(in the rows, 128 means zero)
One turn moves every row onto another: examples first, then more rows asked
Q_721: [166 105 122 115  92 118 130 129 120 128 124 118 125 132 107 132 150 132
 112 121 135 140  88 106 125]
Q_227: [148 114 136 134 130 122 121 149 121 128 134 128 131 128 152 138 140 131
 131 122 112 126  52 124 118]
Q_318: [122 128 114 139 143 126 109 133 147 152 141 136 121 141 137 140 137 158
 142 102 137  97 128 105 103]
Q_804: [132 141 118 123 156 120  92 124 123 119 122 132 120 143 119 129 111 137
 146  89 130 134 153 129 164]
Q_930: [126 119 128 132 126 112 120 145 125 131 121 127 131 151 129 124 116 139
 128 131  85 135  61 148 100]
Q_351: [147 117 135 144 130 119 126 151 117 145 135 129 126 142 136 128 129 149
 132 116 109 115  53 113 127]
Q_620: [139 129 124 128  97  98 137 119 133 113 131 139 119 122 126 130 104 122
 140 146 142 156 111 159 108]
Q_288: [129 133 130 136 136 107  98 141 116 143 119 143 126 113 122 122 136 121
 136 128 105 134 157 161 158]
Q_661: [ 96 124 108 109 156 148 135 131 128 120 110 131 131 144 116 119 111 142
 140 141 132 134 116 132  94]
Q_759: [117 139 128 116 148 129  98 127 124 112 100 122 130 143 125 132 119 155
 146 105 109 138 161 126 160]
Q_182: [145  99 119 130  91 111 118 127 116 153 126 111 116 157 107 134 126 137
 111 102 138 132  87 114 134]
Q_984: [124 108 110 135 142 127 111 155 157 131 138 131 130 122 128 155 149 129
 155 109 147 112 122 121 109]
Q_385: [133 121 129 144 127 112 124 150 120 146 127 127 126 159 122 120 115 152
 131 124  90 122  59 129 115]
Q_491: [104 139 113 123 152 138 124 119 129 144 125 136 122 156 130 119 112 166
 132 122 128 112 126 113  95]
Q_413: [119 112 121 129 105  96 124 128 101 122 103 102 125 154 137 104 142 122
 119 116 104 151 104 120 102]
Q_649: [121 125 124 145 114  90 110 145 125 119 120 108 123 117 154 130 116 167
 135 111 153 130 101 102 153]
Q_516: [127 156 152 136 138 141  98 118 112 119 128 119 134 123 118 131 140 151
 108 135 132 126 136 144 164]
Q_290: [132 147 138 138 136 126  82 125 124 129 125 130 118 110 130 125 145 140
 119 140 110 135 151 146 157]
Q_538: [120 134 139 135 141 112 124 145 100 141 119 140 145 127 106 126 126 122
 135 115 123 129 149 168 164]
Q_609: [141 138 146 125 134 145 124 114 128 110 127 132 127 142 111 150 133 121
 158 118 128 137 158 145 148]
Q_834: [150 112 123 115  99 108 133 129 111 106 111 112 129 132 125 112 159 124
 118 130 114 151 100 110 107]
Q_208: [136 115 132 125 126 116 118 146 125 118 123 128 134 132 148 135 132 126
 128 130  99 139  55 144 101]
Q_857: [138 120 115 132 113  92 108 132 131 112 135 126 112 104 149 135 108 128
 134 123 166 149  96 132 136]
Q_837: [118 148 152 135 140 135 125 133  99 125 124 124 149 134 105 133 127 140
 118 120 140 124 135 157 169]
Q_7: [144 141 129 128 147 130 109 117 126 117 140 138 119 142 111 140 121 118
 153  98 141 134 153 141 157]
Q_255: [122 137 144 118 135 144 119 122 127 106 101 120 134 143 120 146 133 143
 152 122 109 138 164 137 150]
Q_4: [123 136 138 139  88  99 159 124 126 123 115 128 132 145 118 125 108 157
 146 147 116 137 125 144 109]
Q_372: [116 105 119 136  98  97 114 126 103 150 112 101 116 170 126 117 120 131
 115 100 120 138  96 123 121]
Q_601: [108 104 107 117 149 141 130 153 145 113 118 127 137 123 116 142 132 119
 154 133 145 135 115 135 103]
Q_247: [112 132 138 149 100  95 142 142 121 126 109 110 135 142 134 124 115 184
 143 126 123 120 119 110 136]

Q_385 goes to Q_351
Q_834 goes to Q_413
Q_318 goes to Q_984
Now these:
Q_7 goes to Q_609
Q_247 goes to Q_649
Q_290 goes to Q_288

